Here are some points, one per row:
[-18  70 -18   0   6   8 -23   2  -8  45  10 -15 -11  -6  17   8  14 -10
 -19 -60  24 -18 -12   1  -8   6 -15 -65 -25  23  13  31  12  43 -29  13
  -7 -17   2  40   7  16   2  11   1   9  11   5]
[ 58  43 -13 -18  -6  -2  21  19  15  22 -39  11  16 -39 -16   6  -3  23
   6 -25 -63  22  -7  -4  12  20 -17  40   1   8  -5  -4  14  33  16 -23
  23 -25  -8 -57  -3  17  25 -11 -35  23 -43   9]
[-13 -21 -42  52 -26  11  25 -16   1 -18  13   1 -29  13 -12 -11   1  14
   4  10  33  16  -6  -8   5   5 -13 -14  23  19   7 -17 -11  -2  13 -62
   0   9 -25   9  23   7  21  21 -24  -6  -7  45]
[ -3  -8  29 -16 -19  -8 -26 -88  28  -1  -5  -9 -12  20 -63  29   3  22
   0  22   4  31 -26  10   6  13   7 -12  27  -3  -8  18   2 -16 -12  67
  19 -27  -3  16  23 -11  -2   4 -12   3 -32 -20]
[ -1   9   7  -2 -54 -10  13  21  48  -6  -8 -13   8   5   8  22  11   9
 -11  -2 -48  26  46 -16 -68  -3  14   5 -20  -7   6 -25  25  55  34   6
  42  -2  -8 -21   9   3   3  12  -2  -6   9 -15]
[  7 -11   1 -42  36 -23  27 -24   8 -23  25 -28 -23 -26   1  28 -12   3
 -23  19  33 -12 -10   0 -11  -7 -29  43  12  19  14 -37  -3  -4  11 -10
 -26 -10  20  12 -10   3   5  -8  14  33  57  20]
[ -1 -31 -23  21  -1  -6  -3  74 -12  -6  27   0 -35  36  -3   6  -6  17
 -15  49  19  15  -2   6  42  19  -5 -22   1  37  -2   6 -37  23 -15  11
  18 -11  25 -31 -41  -1   0  15 -20  12 -12 -19]
[ 10  17   6   6  14 -24   4 -33   5   5  26  -8  -2  55 -26  16 -30 -44
  27   2 -41  44  32  20  40   4   6 -28  -8 -20  -8  -7  25 -10 -13   3
 -29  -5 -40  -2  21 -29  22   4  48  40 -10 -19]
[ -7 -51  18   6   1 -26   4  20 -19  40 -14  13  11  -8  31 -24  38   3
 -50 -64   6  -8  14   4 -34   0 -24 -20  11   4  14  -4   9 -32 -66   4
   1 -36  22 -15  33  -5  21 -22  20  30  -6  25]
[-31 -40 -15 -13 -17 -14  12 -25  -7  -2  10   3   3 -22 -36   7  30 -66
  28  -4 -72  -4 -16   6  26  18  25 -38  -9  -2   3  16 -12 -38  -2  42
   0  20  27   6  -3  15  31   8   5  34   0  27]
[ 19 -28  17  24   7   1   7  -3   4  18 -41  14   3 -28 -18  19   0  -4
 -13 -13  -3  19  48   9  -4   9 -17  14 -64  12  -5  -4  36  19  57 -21
   0   5  12  26  17  30 -51  39  -8  21  -3 -49]
[  0 -19  18   1  19  84   7   1  23  34  32   0   0 -32   2  -4 -65   5
 -13  -3   8   0  -4  -7   0  -8  43  33  38 -27  23 -24 -10   6 -14  -6
   2  20   8  26  10   4   4 -22  10  29  34  -8]
[  -7  -10   25  -21  -22    0  -10  -27   10   -1   -6  -14   -1    0
  -10    4   41 -122   -1   37    1    0  -33   -3   20   16   15   19
   37    1   -9   22   12   12  -15  -16   11  -33  -14    7   20  -11
  -12  -13  -17   -9  -15  -33]
[ 12   2 -47  13  40  -5 -24 -20  20 -16 -11  39  -8  33 -30   9   3 -21
  -7  13  36 -11  43 -14 -34 -12  -4   5  26   0  -3 -23  25  -1 -21  -6
 -16  47   8 -12 -21  15  -2 -50 -42 -13  -8  16]
[ 35   0  -9  14   8 -14  14 -19 -52 -24  38 -16 -34 -19   7  -9   2  11
  -2 -11   3  -2  -4 -40  14 -29  31  -9 -21  28 -10 -53  -6 -25   5  13
   5  11   9 -20  22   7   1 -26  11 -67  11 -45]
[ 10 -17   7 -18  -8  16  -4  -5 -71  -2  -3  40 -29  22  11 -25  -8  28
  19  76   1 -17   2 -12   0  12 -18 -19 -27 -23  20  21 -20  43   5   0
  -2 -17   6 -29  11   1   5 -12   5 -15  11   8]
[ 10  -6  14   5   9   4  -1   3 -30 -45 -18  16  -2  40   3  12 -18  -1
  43  -5  11   8   9  40  -1 -11  25   4  -9  25  -6 -17 -18  22 -42 -28
  44 -11  14  16 -39   0   3  18  -2 -26  -9  41]
[ 13  14  16   7 -14  28  17   2 -29  -8   1 -42  -6  14 -20 -19  23  25
   7 -28  30 -16  -9  24 -11 -23  60  36  -5 -19 -14  16  -4  -9  35  13
 -65   0  14 -43   6  -6  24  -1  -7  -1  46 -26]
[-15  31  65  20   0  -4  12  40  13 -39   0  18  18 -17  -6  27  38   6
  -9 -46   8  -2  -6 -12  24 -20 -44 -19 -13  -8  42  34 -21   5 -35  15
 -10  16   3  18  34   8  -7 -35  -2  -5  -2  13]
[ -2 -16 -28 -12 -31 -12 -14  11   1  18  12  25   2 -15   5  11  10  14
   8  -1 -51  52  -9  47 -15 -39 -58  35  -3   2 -11   2  42   4  14 -14
   8  15  10  40  11   9 -14   5  -9  -9  33 -60]
[-13  30 -13  25   4  -5 -14  22  -8  35   5  -6  55  -3  17  30  39  13
 -16   4   8  -4  21  -1  -5   9  -2 -23 -18 -22   9   3 -43 -30  20  -2
 -13 -67  -8  70  -5 -17   2 -38  10 -16 -17   1]
[ -4 -17 -12  13   6  74  28  -4  13 -18  -9   5  -7   8  20  16   6  10
 -26   2 -17 -22 -23   5   5  10 -13  12  32   2  -9 -44  17   4  -3  32
 -37   4 -37   8 -45   5 -28  10   7  -1  -8  33]
[-14  16   0 -22 -21 -28  -7 -35 -25 -33   6  21  11 -50  81  20 -29  -3
 -11 -21  52  11  -5 -15  13  36   1   4   9 -58   3   3   6 -21  25  -1
 -29  44  19 -31 -36 -21  49  50  14 -55 -33 -45]
[-32  11  29  10  34  -2  -5  -8  -7  46 -15 -58  17   3 -16   0 -17  19
 -20   7 -25 -16  -5 -16  37  -3  -7  14  22 -42 -17  -6  12   0   6 -17
  31  42  -7 -11 -23 -23 -15   7 -11 -17  55  59]
[-17   0 -27  39   8 -65 -18 -19  11  43 -26 -22  40  13  -4 -49 -14  -2
  62   1  19 -46  37  -1   4  18  -2  94   5  21  43  28  11  -5 -35  43
  21  57 -41  16 -23   4 -23   8  23 -48  -9  17]
[ 33  -2  13 -49 -34   7  45   5  18  17  -9  13  17  43  11 -28 -43  12
   3 -29  -6 -50 -22 -34   9  -1  10  -2  -2 -13 -55   9 -54   0  11   3
 -20  -1   2   1  -8 -21 -19   5 -19  10  48 -16]
[-24  22   8 -78 -12 -10  -4  18   3   5   6  37   2 -35  16 -12  -9  25
  14 -26  24  20  44  10  22  28  25   6  24  16 -40  -1  16   5  57   0
   5   0  -2 -39  10   1 -11 -16   5 -14 -37  23]
[-18 -10 -24   4  24  11  -3   7  27 -40 -17 -13  31 -14  -8 -22   7  37
  33  62   3 -20   6   9   2  -1  -2 -46   3  31   0 -37   2   6 -47 -35
 -20  -2   1 -13   8   6   8  20  -9 -13  -7 -18]
[  3 -35  -7 -21   8   4 -18   1  35 -10  -3 -49 -56  -6  14  -4   4  10
 -11  -2  -2 -14 -29   9 -11 -16   4   8 -14 -42 -12 -23 -35  12  -2 -32
 -31  32 -24  19 -30  10 -21 -16 -11  24 -36  23]
[ 20 -16   1  15  32  -8   0  -2  16   7   5  -3  18  12   3   0   3 -29
  22   1 -13 -22 -14  45  -3 -44 -19 -23  21   4   5   1  14  15  81  23
  34   8   2   7  35  -7  14  20  29  21 -27 -28]
[ -4  83  30  17  -8 -16   3  22  -5  33  -3  32  -7  -4  33  -4  55   1
 -22  24   2  -1 -20  -3 -36 -12  18 -10  -3  11   6   0 -14 -60 -29  -3
   8  20  18  13  19  24 -11   8  19  47  -9  19]
[-31  13  25  12 -15  12 -35  28 -10  16   0 -11  12  -6 -15  36 -57 -31
  -7 -12   2  -5 -16  -7 -57 -14 -38 -25 -10  17  20  40 -11 -50  -3   1
 -13 -40 -18 -15  -7  13 -24 -14   2 -16 -19  -7]
[ 28  -1  -2  -6   6  -5 -42  21 -35 -61   8   9   4  11   3 -70 -18  18
   5  -4 -19   0  -3 -31  -2  34  26   5  14  13  15  33   4   3  11  -2
  12 -13   5  19 -22 -39 -17  12 -15  20  15   9]
[  0 -19 -50  14  24  26   9  15  20 -34   3  13  -7   1   1 -23  -1   7
  -9  30  33  24 -21 -22  20 -16  15  -3 -55  -8 -31  42  15  -7 -17 -10
  37 -32  10 -28  -2  -6  16   9  24 -20  19  15]
These points spread out most along one direction. For each point below, how far along it does it lie, from 0 to 99? 50 is the average, and the first point above lies past it. One standard deviation of the points above along it is 16.
[ 10  -6  14   5   9   4  -1   3 -30 -45 -18  16  -2  40   3  12 -18  -1
  43  -5  11   8   9  40  -1 -11  25   4  -9  25  -6 -17 -18  22 -42 -28
  44 -11  14  16 -39   0   3  18  -2 -26  -9  41] 35
[-13 -21 -42  52 -26  11  25 -16   1 -18  13   1 -29  13 -12 -11   1  14
   4  10  33  16  -6  -8   5   5 -13 -14  23  19   7 -17 -11  -2  13 -62
   0   9 -25   9  23   7  21  21 -24  -6  -7  45] 35
[  7 -11   1 -42  36 -23  27 -24   8 -23  25 -28 -23 -26   1  28 -12   3
 -23  19  33 -12 -10   0 -11  -7 -29  43  12  19  14 -37  -3  -4  11 -10
 -26 -10  20  12 -10   3   5  -8  14  33  57  20] 38
[ 33  -2  13 -49 -34   7  45   5  18  17  -9  13  17  43  11 -28 -43  12
   3 -29  -6 -50 -22 -34   9  -1  10  -2  -2 -13 -55   9 -54   0  11   3
 -20  -1   2   1  -8 -21 -19   5 -19  10  48 -16] 36
[ 12   2 -47  13  40  -5 -24 -20  20 -16 -11  39  -8  33 -30   9   3 -21
  -7  13  36 -11  43 -14 -34 -12  -4   5  26   0  -3 -23  25  -1 -21  -6
 -16  47   8 -12 -21  15  -2 -50 -42 -13  -8  16] 38
[-32  11  29  10  34  -2  -5  -8  -7  46 -15 -58  17   3 -16   0 -17  19
 -20   7 -25 -16  -5 -16  37  -3  -7  14  22 -42 -17  -6  12   0   6 -17
  31  42  -7 -11 -23 -23 -15   7 -11 -17  55  59] 39
[-24  22   8 -78 -12 -10  -4  18   3   5   6  37   2 -35  16 -12  -9  25
  14 -26  24  20  44  10  22  28  25   6  24  16 -40  -1  16   5  57   0
   5   0  -2 -39  10   1 -11 -16   5 -14 -37  23] 44
[-31  13  25  12 -15  12 -35  28 -10  16   0 -11  12  -6 -15  36 -57 -31
  -7 -12   2  -5 -16  -7 -57 -14 -38 -25 -10  17  20  40 -11 -50  -3   1
 -13 -40 -18 -15  -7  13 -24 -14   2 -16 -19  -7] 74
[  3 -35  -7 -21   8   4 -18   1  35 -10  -3 -49 -56  -6  14  -4   4  10
 -11  -2  -2 -14 -29   9 -11 -16   4   8 -14 -42 -12 -23 -35  12  -2 -32
 -31  32 -24  19 -30  10 -21 -16 -11  24 -36  23] 38
[ -7 -51  18   6   1 -26   4  20 -19  40 -14  13  11  -8  31 -24  38   3
 -50 -64   6  -8  14   4 -34   0 -24 -20  11   4  14  -4   9 -32 -66   4
   1 -36  22 -15  33  -5  21 -22  20  30  -6  25] 77
[ -3  -8  29 -16 -19  -8 -26 -88  28  -1  -5  -9 -12  20 -63  29   3  22
   0  22   4  31 -26  10   6  13   7 -12  27  -3  -8  18   2 -16 -12  67
  19 -27  -3  16  23 -11  -2   4 -12   3 -32 -20] 61
